The rows of D fall into several groups, which share some directions, and each row is roughly a mix of its group's hidden directions, except one row that fits no group.
D (148 x 10):
0: -.01  .04 -.21  .27  .13 -.18  .14 -.10 -.50  .01
1:  .27 -.25  .14 -.25  .01  .30  .07  .35 -.06  .09
2: -.33  .04 -.24  .24  .12 -.28  .12 -.21 -.26  .01
3: -.32  .09 -.22  .09 -.31  .37 -.04 -.20  .06  .02
4:  .35 -.27  .05 -.18  .08  .13 -.16  .30  .06 -.27
5: -.50  .29 -.02  .00  .08 -.02 -.02 -.19  .27  .01
6: -.32  .30 -.39  .07  .00 -.23 -.06 -.17  .10  .02
7:  .43 -.31  .13 -.26  .00  .21  .16 -.10 -.01  .06
8:  .33 -.32  .06  .01  .11 -.08 -.15  .35 -.14 -.21
9: -.51  .23 -.05  .11  .08 -.16 -.01 -.19  .21  .07
10: -.18 -.04  .12  .41  .01 -.01 -.34  .29 -.14 -.08
11: -.22  .26 -.27  .03  .16 -.17  .07 -.35  .00  .27
12:  .47 -.13  .33  .07 -.01  .15  .03  .19 -.14  .10
13:  .21 -.13  .16 -.02 -.29 -.26 -.33  .20 -.08 -.21
14: -.27  .10  .02 -.26 -.19  .21 -.21  .28  .05 -.30
15:  .50 -.21  .05  .15  .14 -.02  .24 -.12  .13  .11
16: -.09 -.02  .10  .39  .05  .00 -.15  .35 -.26 -.25
17: -.43  .26 -.08 -.18  .07  .13 -.04 -.17  .29 -.11
18: -.15  .22 -.28 -.03  .14 -.10  .13 -.36  .02  .33
19: -.05  .17 -.12 -.17  .28  .20  .27 -.33  .06  .25
20: -.15 -.20 -.08  .28 -.11 -.11  .03  .14 -.25 -.44
21: -.39 -.13  .00  .34 -.14 -.21 -.18 -.13 -.04 -.22
22:  .28 -.07  .23 -.19 -.15  .15 -.15  .18  .41  .00
23: -.12  .10 -.22  .14  .20 -.30 -.03 -.41 -.07 -.23
24:  .20  .13  .07 -.17 -.16  .11 -.21  .14  .50 -.01
25:  .19 -.21 -.05  .17  .08 -.09  .17 -.01 -.53  .03
26:  .36 -.15  .21 -.09  .26 -.31  .03  .26  .06 -.01
27:  .37 -.23  .12 -.33 -.23 -.25 -.02  .10 -.01  .03
28: -.10 -.21  .11 -.17  .14  .28  .04  .22  .07 -.44
29:  .04 -.25  .21  .19  .10  .01  .12  .14 -.51 -.03
30:  .02 -.41  .21 -.22  .04  .35  .08  .11  .00 -.20
31:  .25 -.17  .27 -.18 -.20  .22 -.03  .29  .15 -.21
32: -.02 -.04  .08  .51  .29 -.24  .03  .01 -.16 -.08
33:  .26 -.27  .15 -.24 -.08  .30  .07  .34  .01  .11
34: -.14 -.01 -.38 -.24 -.04 -.15  .06 -.32  .29  .07
35:  .27 -.29  .29  .05 -.15  .05 -.06  .30 -.06 -.27
36:  .21 -.29 -.17 -.29  .33  .03  .17 -.20 -.09 -.12
37:  .10  .32  .06 -.05 -.11  .04  .00  .00  .42  .36
38:  .30  .18 -.10 -.28  .13 -.01  .37 -.23 -.04  .17
39:  .27  .37 -.16 -.09 -.21 -.02 -.07 -.02  .36  .14
40: -.01  .30  .13 -.06 -.10  .12 -.23  .14  .48 -.09
41: -.07  .01 -.18  .30 -.10 -.18  .13 -.35 -.37  .01
42:  .09 -.20 -.20 -.23  .34 -.20  .00 -.26 -.14 -.24
43: -.05  .00 -.17 -.23  .20  .45  .31 -.02  .13  .01
44: -.19  .30  .08  .47 -.19 -.10 -.09  .10  .12  .06
45:  .21 -.01  .04  .18 -.11 -.39 -.21 -.04 -.23 -.32
46:  .04  .28 -.19  .29  .04 -.40 -.01 -.17 -.08  .21
47: -.02 -.11  .08 -.27 -.25  .37 -.05  .17  .32  .13
48: -.44  .05  .33 -.11  .17  .27  .11 -.10 -.06  .03
49: -.06 -.02  .04  .49  .29 -.26  .04 -.04 -.20 -.02
50: -.01 -.01  .04  .50  .25 -.30  .02 -.04 -.18 -.04
51: -.03 -.15 -.01 -.25  .03  .42  .11  .20  .32  .15
52:  .45  .22 -.01 -.10 -.08 -.34  .07 -.10 -.08  .21
53:  .11  .32 -.07 -.24  .11  .10  .20 -.28  .21  .29
54: -.06 -.12 -.01 -.23  .11  .47  .19  .19  .25  .08
55:  .31 -.39  .05 -.09  .05 -.04 -.16  .35 -.11 -.16
56: -.37  .14 -.11  .27 -.37  .16 -.11 -.08  .08  .10
57: -.18 -.26 -.03 -.25  .20  .34  .11  .08  .01 -.32
58: -.22  .01 -.06 -.35 -.02  .22  .15 -.21  .30  .24
59: -.23  .09 -.34 -.21  .01 -.09  .07 -.36  .27  .08
60:  .23  .27 -.13 -.17  .24  .05  .36 -.24 -.14  .08
61: -.47  .08 -.02 -.17 -.11  .15 -.27  .16 -.10 -.19
62:  .41 -.21  .10 -.25 -.14 -.33  .02  .05 -.16  .05
63: -.06 -.18  .43 -.11  .13  .34  .10  .08 -.23 -.05
64: -.18  .04 -.24  .31  .12 -.29  .12 -.15 -.34 -.01
65:  .01  .00  .05 -.36 -.21  .34  .02 -.05  .38  .06
66: -.31  .06 -.31 -.15  .03 -.13  .09 -.36  .25  .05
67:  .15  .16  .10  .11  .05 -.46 -.08 -.12 -.30 -.20
68: -.10 -.14 -.06 -.48  .01  .23  .17 -.16  .14  .24
69: -.30  .33 -.28  .15  .19 -.28 -.01 -.15 -.07 -.02
70:  .06 -.01 -.01  .46  .33 -.27  .14 -.13 -.11  .04
71: -.31  .06 -.10  .19 -.43  .22 -.24  .05  .05 -.02
72: -.02  .23  .18  .34 -.34 -.01 -.22  .27  .05 -.05
73: -.05  .31  .05  .03 -.16 -.32 -.24 -.36  .15  .08
74: -.06  .17 -.14 -.08 -.05 -.07  .40 -.38  .23  .16
75:  .11 -.23 -.10 -.52  .20  .09  .01 -.10 -.19 -.10
76: -.29  .46  .06  .18  .04  .00  .11 -.15  .21  .16
77: -.03 -.12 -.01  .25  .14  .14  .12  .37 -.32 -.27
78: -.35  .25 -.03  .33  .17  .22 -.06 -.08  .17  .18
79: -.08  .06 -.12 -.28 -.12 -.05  .06 -.44  .32  .16
80: -.01  .14 -.07  .30  .24 -.36  .03 -.12 -.33 -.14
81:  .10  .14  .07  .44 -.05 -.23 -.18  .18 -.22 -.20
82:  .49 -.11  .18  .07 -.14  .05 -.14  .32  .10 -.05
83: -.51 -.05 -.12 -.20 -.01  .22 -.19  .02 -.19 -.06
84:  .10 -.01 -.14  .11  .39 -.26  .12 -.20 -.32 -.17
85:  .32 -.06  .10  .34  .08 -.21 -.12  .26 -.11 -.26
86: -.05 -.14  .17  .07 -.12  .12 -.39  .41  .07 -.18
87:  .17  .16  .07 -.13 -.16  .07 -.21  .13  .53  .00
88:  .37  .15 -.05 -.37  .13  .04  .24 -.13  .00  .23
89: -.29 -.21 -.22 -.30  .09  .25  .05 -.23 -.17  .14
90:  .33 -.02 -.02 -.06  .02 -.34  .21 -.11 -.38 -.08
91: -.07 -.22 -.03  .13  .14 -.06  .22 -.10 -.54  .03
92:  .22 -.02 -.05  .19 -.01 -.45  .15 -.19 -.23  .20
93: -.26 -.06  .43 -.10  .16  .33  .13 -.03 -.15 -.01
94:  .52 -.27  .07 -.10 -.10  .12  .00  .20 -.16 -.02
95:  .17 -.25 -.16  .03  .06 -.08  .20 -.09 -.51  .05
96: -.13 -.23 -.03  .08  .15 -.05  .23 -.12 -.52  .06
97:  .31 -.20 -.07  .14  .02 -.28 -.15 -.06 -.19 -.38
98:  .42  .18  .13  .04 -.18 -.39 -.02  .11 -.11  .09
99: -.05  .12  .06 -.29 -.11 -.11 -.17 -.38  .31  .21
100: -.33  .15 -.10  .40 -.32  .10 -.16 -.01  .04  .01
101:  .49 -.13  .06  .19  .11 -.15  .26 -.13  .09  .15
102:  .08 -.15  .24 -.01 -.08  .10 -.08  .39  .02 -.42
103:  .56 -.26 -.04  .08 -.08 -.09  .03  .12 -.15  .00
104:  .13  .07  .12 -.23 -.14  .14 -.17  .09  .52  .00
105:  .05 -.18 -.06  .08  .01 -.25  .17 -.06 -.44 -.34
106: -.08 -.17 -.07  .28  .05 -.08  .11  .13 -.39 -.37
107: -.22  .10  .12 -.10 -.05  .32 -.21  .29  .21 -.29
108: -.32 -.17 -.12 -.39  .02  .34 -.03  .00 -.07 -.13
109:  .12 -.20  .12  .18 -.13 -.39 -.14  .13 -.33 -.17
110:  .16 -.38  .03  .05  .29  .07  .29 -.28 -.05  .13
111:  .27 -.21  .19 -.10 -.11  .28  .13  .34  .15  .19
112: -.35  .12 -.01 -.07 -.37  .27 -.03 -.04  .15  .25
113:  .07  .22 -.22  .11  .12 -.18  .10 -.38  .11  .34
114: -.04  .01  .20  .23 -.23 -.11 -.41  .32  .09 -.10
115:  .02  .36  .00 -.02  .27  .00  .13 -.04  .18 -.44
116:  .34  .11  .07 -.20  .10  .28  .15  .36  .09  .14
117: -.36  .06  .03  .22  .08  .35 -.19  .16  .26  .07
118: -.02 -.06  .09  .34  .12 -.04 -.03  .32 -.37 -.25
119: -.17 -.17 -.06  .14  .16 -.09  .22 -.13 -.52 -.01
120:  .22 -.12  .05  .15 -.17 -.32 -.29  .09 -.18 -.31
121:  .29  .23  .06  .31  .02 -.30  .12 -.10  .13  .27
122: -.14 -.35 -.17 -.18  .29  .22  .21 -.21 -.14 -.03
123:  .30 -.35  .10 -.06  .09 -.12 -.15  .40 -.04 -.12
124:  .43  .09 -.04 -.34  .16  .01  .27 -.03 -.15  .12
125: -.10  .27 -.19 -.32 -.31  .03 -.13 -.13  .08  .29
126: -.21 -.15  .23 -.10  .17  .26  .17 -.03 -.43 -.05
127:  .12 -.16  .23 -.16 -.11  .18 -.05  .33  .10 -.39
128: -.12  .15  .18 -.01 -.31  .02 -.31  .37 -.01 -.21
129:  .18 -.20 -.05 -.11 -.08 -.30  .15 -.10 -.36 -.31
130: -.03 -.20 -.07  .08 -.08 -.37  .10 -.21 -.33 -.30
131:  .02 -.14  .26  .33  .04 -.11 -.11  .31 -.16 -.32
132:  .32 -.09  .15 -.30  .36 -.21  .22 -.01 -.01  .04
133:  .17  .30  .21  .12 -.20 -.07 -.13  .31  .27 -.19
134: -.06  .03 -.13  .42  .10 -.29  .08 -.01 -.38 -.05
135: -.51  .26 -.07  .08  .10 -.11  .02 -.22  .16  .07
136:  .03  .03 -.08 -.52 -.25  .26  .01 -.02  .18  .09
137: -.17  .22 -.25 -.17 -.04 -.08 -.05 -.23  .45  .07
138:  .25 -.29  .12 -.25 -.02  .30  .06  .34 -.02  .09
139:  .00  .11 -.12 -.48 -.20  .21  .07 -.13  .22  .17
140: -.38  .21 -.12  .11  .09 -.25 -.14  .10 -.19 -.30
141: -.07  .18 -.06  .31  .19 -.39  .00 -.14 -.30 -.09
142:  .06 -.23 -.01 -.24  .11  .43  .16  .30  .11  .07
143: -.55  .20 -.09 -.16 -.04  .05 -.21  .01 -.11 -.07
144: -.41  .01  .03  .13  .06  .35 -.12  .04  .32  .11
145:  .41 -.26  .01  .09  .20  .01  .29 -.22  .08  .16
146:  .34 -.21  .03 -.34  .37 -.07  .15 -.02  .01 -.09
147: -.07  .13  .14 -.12 -.08  .11 -.31 -.02  .41  .31
Here is one row of each group, with its name. Which group are the others in?
-.47  .12  .34 -.04  .15  .26  .02  .00 -.03 -.04 -> U
 .52 -.14  .06  .18  .08 -.12  .25 -.08  .09  .13 -> Y
-.07 -.15  .13  .16 -.07  .10 -.45  .38 -.02 -.12 -> T
-.33  .20 -.05 -.26 -.04  .10  .14 -.30  .20  .25 -> Z

 .27 -.19 -.09 -.13 -.08 -.30  .21 -.08 -.35 -.21 -> T
 .30 -.06  .18 -.27  .35 -.27  .19  .03 -.05  .08 -> Z
-.02 -.12  .12 -.26 -.01  .32 -.02  .25  .18 -.38 -> Y
-.47 -.16  .03  .23 -.16 -.08 -.19 -.12  .10 -.23 -> T
-.31  .02 -.32 -.13  .09 -.12  .16 -.41  .02  .09 -> U
-.06  .23  .11  .47 -.15 -.15 -.05  .15 -.29  .04 -> Z
-.03 -.03  .17  .24  .03  .05 -.40  .37 -.18 -.14 -> T
-.02 -.47  .17 -.06  .25  .22  .23 -.13 -.11 -.01 -> Y
-.39  .02 -.24 -.32 -.01  .23 -.04 -.19 -.07  .19 -> Y
-.27 -.06 -.05  .17  .08 -.26 -.12  .13 -.36 -.31 -> Y
-.01  .18  .11 -.21 -.07  .00 -.18 -.21  .38  .35 -> T
